[-57.3 -12.5 -63.0  42.6  20.0  48.5] = (31)
[-22.6  27.8 -25.4 -30.0  20.6  41.6] = (110)
[ -4.6  27.8 -25.4 -30.0  20.6  41.6] = (37)
[-80.4  15.2   3.1  36.4  26.7  16.3] = (46)
[-4.6 15.2  3.1 36.4 26.7 38.7] = (60)
has: [ 27.8 -25.4 -30.0  20.5]
no
has: [ 20.6 -30.0 -25.4  27.8]
no
step +1: [15.2]
[15.3]
order: [-57.3 -12.5 -63.0  48.5  42.6  20.0]
(31)

[-59.3  45.8 -29.6 -27.5  -4.3   0.6 -63.2 -67.6  -4.1  41.6 -26.3  14.0
 -75.8] = (182)
[ -3.3 -10.6  41.5  16.8  58.3  47.8  66.3  11.3   5.6  36.7  42.0  38.1
  67.5] = (59)
[ 41.1  28.3  56.5  44.3 -28.4  -2.9  70.9  71.6  44.0  30.2  39.0  39.5
  71.7] = (169)
[ 53.1 -19.8  31.4  40.7 -29.9 -41.8  67.6  70.5  25.7 -18.0  30.3  45.4
  69.0] = (86)
[ 53.1 -19.8 -41.8  45.4  67.6 -29.8  70.5 -18.0  40.7  30.3  25.7  69.0
  31.4] = (64)
[ -4.5 -28.7 -16.5  20.8  43.3  36.5 -64.2 -65.3 -17.9  26.4   4.7  22.0
 -64.0] = (2)
[  4.9  -3.7   8.2 -12.3  39.1  35.1  18.5 -70.7  -1.3  -3.6  51.1 -11.8
 -71.7] = (142)
[ 65.6 -51.7   6.1  44.1  -7.7  24.7  68.4 -46.5  -4.8 -13.1  31.6  20.2
  73.0] = (198)
[ 13.3  13.2 -12.2  35.6 -43.8 -43.3  56.3  68.5  -8.1  -5.6  43.6  38.2
  62.1] = (115)
[ 49.9 -33.8  47.1  58.5 -24.0 -32.8  70.6  70.0  33.1  28.5  54.9  43.5
  60.5] = (14)
[ 43.0 -49.2  40.8  43.1 -25.0 -27.4  67.4  66.3  18.6  20.9 -13.8  33.0
  69.0] = (126)
[  5.6 -10.6  11.3  38.1  41.5  66.3  58.3  67.5  47.9  16.8  -3.3  42.0
  36.7] = (66)
has: [-10.6  41.5  16.7  58.3  47.8]
no
order: [ 67.5  38.1  42.0  36.7   5.6  11.3  66.3  47.8  58.3  16.8  41.5 -10.6
  -3.3]
(59)
step -1: [40.7 30.3 25.7 69.0]
[40.6 30.2 25.6 68.9]
step -1: [ 49.9 -33.8]
[ 49.8 -33.9]
has: [-24.0 -32.8  70.6]
yes
has: [41.2 28.3]
no
order: [ 69.0  53.1 -19.8  31.4  40.7 -29.9 -41.8  67.6  70.5  25.7 -18.0  30.3
  45.4]
(86)

[-20.8  17.0   0.8 -60.2   9.8]  (89)
[-50.1  62.0 -10.7 -13.8 -81.7]  (80)
[-33.9  36.6   4.1   0.4  20.5]  (101)
[-30.7  -2.4  43.1  25.8 -18.2]  (28)
[-20.5 -18.6  -0.2 -18.3  24.8]  (148)
has: [-20.8  17.0   0.8 -60.2   9.8]
yes
has: [-20.5 -18.6]
yes
has: [  9.8 -60.2   0.8]
no

[-0.4  0.8  5.9 65.5] : (61)
[-1.9 -0.6 41.3 82.3] : (122)
[ 5.9  0.8 -0.4 87.8] : (68)
[ 0.7 15.5 87.0 35.0] : (91)
step -1: [15.5 87.0]
[15.4 86.9]
has: [-0.4  0.8  5.9]
yes
find: [-0.4  0.8  5.9]
(61)
order: [ 5.9  0.8 65.5 -0.4]
(61)

[  9.7  26.1 -31.5 -17.1 -48.6  73.4 -84.5  44.6] : (139)
[ 61.5  45.7  47.9  -1.1 -81.0  79.4  38.9  -3.9] : (123)
[-24.5 -10.4  31.3  17.7 -42.5  74.9 -12.9 -69.9] : (10)
[ 11.5  49.8  21.1 -58.0  60.0 -14.6 -21.5  60.5] : (39)
[-67.6  71.3 -36.7  -6.0  14.4 -42.3  68.5 -52.4] : (192)
[-77.1 -46.2  68.4  50.5  -9.7  40.8 -50.2  42.0] : (116)
[ -6.4 -84.3 -54.1 -37.7  43.0  86.7  15.6  17.4] : (18)
[ 11.5  49.8  21.1 -58.0  60.0 -14.6 -63.2 -40.8] : (104)
[-51.9  66.2   2.0  39.9 -58.3 -71.9 -81.8  11.4] : (103)
[-46.8  35.2  65.6 -18.2  67.0  78.2  -2.0 -28.0] : (74)
has: [26.1  9.7]
no
find: [ 11.5  49.8  21.1 -58.0  60.0 -14.6 -63.2 -40.8]
(104)
step +1: [31.3]
[31.4]
order: [-40.8 -63.2 -14.6  60.0 -58.0  21.1  49.8  11.5]
(104)
step -1: [-21.5]
[-21.6]
has: [-51.9  66.2   2.0]
yes

